Families of rows that turns and mirrors carry onto each other, the same ones carrying the whole set onto itself: the rest of each named row's family, in list order
3 families of 6 rows
k_125: [-18 -22 -17  -1  11   3   3 -11   8   8   8 -16  -8]
k_709: [  0 -14 -20   2  17  24  14 -10  -8  -9 -20   3   6]
k_153: [  3  -9 -28   4   6  14   9  -5 -12  -5  -6   7   9]
k_123: [-22 -29 -11  -2   1  32  -9  -9   8  -4 -11 -19  10]
k_185: [  5 -42 -23  -6   2  32  -1 -24  -4   4  -7 -10   1]
k_558: [ -9 -24  -4  -6  -3  11  -2 -11   5 -15 -16   9  29]
k_622: [-11 -30  -4  -2 -16  12   9  -7   6 -13  -8  11  25]
k_71: [-26 -30  -2 -18  -6  22  -2  -6  15  -2  -9 -18   4]
k_662: [ 15 -31 -23  -8  -5  15  -4 -24 -12   1 -18  -8   9]
k_569: [-18 -24   3  -7   1  12  12  -7   7 -18 -18  13  16]
k_169: [  1 -32 -13   0  -4 -14  -2 -25  -1   3   5   2   2]
k_270: [-22 -28  -2 -10   7  26  -1 -11   5   0 -24 -18  11]
k_383: [-27 -25  -4   2  14   2  16 -16   8   6  -7 -14  -9]
k_352: [ -7 -46 -14  -2  -8  -8   6 -29   4   4  -3   1   9]
k_7: [ -6 -39  -5  -5  -7  -4   6 -26   9  -3   4  -3  -6]
k_777: [ -4 -21 -18  10  12  22  14  -5 -11   1  -6  14   2]
k_479: [ 10 -30 -26 -11  -8  22  -3 -16  -7   2  -2  -8  -8]
k_46: [-29 -23 -14  12  13   4   1 -13   2  10  -3  -4  -4]

Which other rows belong to the same family as k_7? k_153, k_558, k_270, k_383, k_479
Which other rows belong to the same family as k_123? k_185, k_622, k_352, k_777, k_46

Families of rows that turns and mirrors carry onto each other, the same ones carrying the whole set onto itself: the rest of each named row's family, in list order
5 families of 8 rows
k_121: [-10  15   1   9  13   1  18  11  13   8 -23   2  -7   5 -19  -9  -7]
k_259: [ 10   1  11  -1   9   1   1 -16  14 -14 -21  15  -6  -9   1   1  -9]
k_837: [ -8   8   2 -23  -5  -8   1  -1   9 -11 -16  -4   2  -3  10   6   2]
k_585: [ -8   9  -7  -4  32  -6  -5  -8  -3   0  -3  11 -12   8  -1  -5   0]
k_772: [-18  20  -2  -2  19  -1   3  -4   0 -11   3  14  -5  -1  -3   3  12]
k_402: [ -3   2  -3  25  18   5  -3 -10  17  -4   4   1  14   9  -8  -2  -7]
k_298: [ -3 -12   4   2   2  -3  -5  -6  23  -2  -7  10  -4 -11   9   2 -16]
k_150: [-14  -8   7  18  12   1   3  -6  25   7 -10  -8   3  16 -18  -8  -5]
k_240: [ -4  16  11   7  11  -4  10   4  20  11 -29  -5  -8   2   3 -15   3]
k_860: [-5 14 -3  2  0 15 15 21 -3  4  5 -4 -6  0  3 -4  9]
k_796: [-14  14   4  10  24   8   0  11  -1  10   0 -12 -12  -2 -13   5  17]
k_262: [  9  -4   3  -7   1  -2 -12  -4  14 -10 -17  -1  -5 -11  15   7  -8]
k_204: [  8  -4   9  13 -18   5  10  10  22   1  -7 -16   3 -12  -7   3  10]
k_723: [-4 12  6 -1 20  4  0 -2  7 -5  6 25 -9 11 -4  3 -7]
k_514: [ -9   9  -2  19   9  -5   7  11   5  10  10  -8 -10  10 -20 -10  14]
k_9: [-13   4  -6   6  10   4  12  12   4  15  11 -21   8   1 -10   1  19]
k_332: [ 16 -15   6   7   0   3  11   0  17  11 -14 -18   8  -7  -9  -2  -7]
k_145: [  3  10  -1 -11 -14   0   4  -9  -6   7  -5   0 -16  -9   5  -3   9]
k_913: [  5 -11  -9   3   5   1  -7   0  -3 -13  18  -3   0  -6 -12  14   3]
k_82: [ -3  -4   5 -10   9   4  -9  -9   4   0  20   3   5   7  -6 -10  12]
k_470: [  7  11   2  -2  11   0  17  -2  21  10 -18   1 -24  -7  -8 -11   1]
k_14: [ 14  -5   1  12  -2  -2  12  17  17  13 -13 -18 -14  -9  -6   8   1]
k_623: [  6 -10   2  -4   4   2  -4 -13   3 -10  12  -8   8 -11   9   9  13]
k_825: [ 12  11  -2  -9   4  -1   6   7 -10  -6  -3   1  -7 -21  10   7  12]
k_60: [  7  -3   2  31  20   7   6  -1  10   8   4  -3  -6  -2 -21  -6   6]
k_73: [ -8   6   5  -8  -5   6   5  11  -5   0   0  -7 -21  -3   9   2  18]
k_13: [  3   9  -2  20   6  -4  15  10  13   1 -29  -9 -10  -9  -3   8  -5]
k_634: [ -1  19 -14   2  17  -2   8  -4  20  -4 -11  17  -5   9   0  -8  16]
k_786: [  4  17   0   7  12   2   8   9  -6   0  -2 -18  -4   8 -19  -1  24]
k_473: [ 15  -9   1  -2  -7 -11   7 -11  19  -9  -7   7   7   0   5  -7  -8]
k_534: [ -7  -7   3  10   4   2 -10   3  -5 -10   9  -7  19   2   1  10   8]
k_475: [ -3 -16  17   5  -1   2   1   6  -3   3   0 -21   0 -12  -8   6  -9]
k_683: [  4 -11   5   6  16 -16  -8 -21  22  -7 -17  -2   2  -4 -12   3   0]
k_755: [ -2   3   7 -18   0  -2  16   5   1   3 -16  -6 -14 -14   1   5  14]
k_897: [-10  10   0  -1  15  -4 -17  -9   0 -15   4  10  -4   7   1 -13   6]
k_156: [ -3  -6   2  21  27  -2   0  13  23  -8  -4  -6   9   8 -11  -1  -3]
k_54: [  2 -14  -1   9   4  -3  -9  -7   4  -5  16 -25  -1  -7  -3   5   2]
k_407: [ 13  -2  -4  21  19 -12  -7  -3  25  -4  -8  -3   5   6 -15  -6 -10]
k_84: [  4  -6  -4   9  -1  -3   9   2  10   4 -17 -29   3 -15  -5  -5  13]
k_938: [  1  17   3   3   9  -3   4  15  16   2 -26  16 -12   8  -2  -8   4]

Which other rows belong to the same family as k_634? k_837, k_860, k_82, k_60, k_13, k_475, k_683
Which other rows belong to the same family as k_145? k_585, k_298, k_240, k_204, k_913, k_786, k_156
Which other rows belong to the same family as k_723? k_150, k_796, k_470, k_825, k_473, k_534, k_84

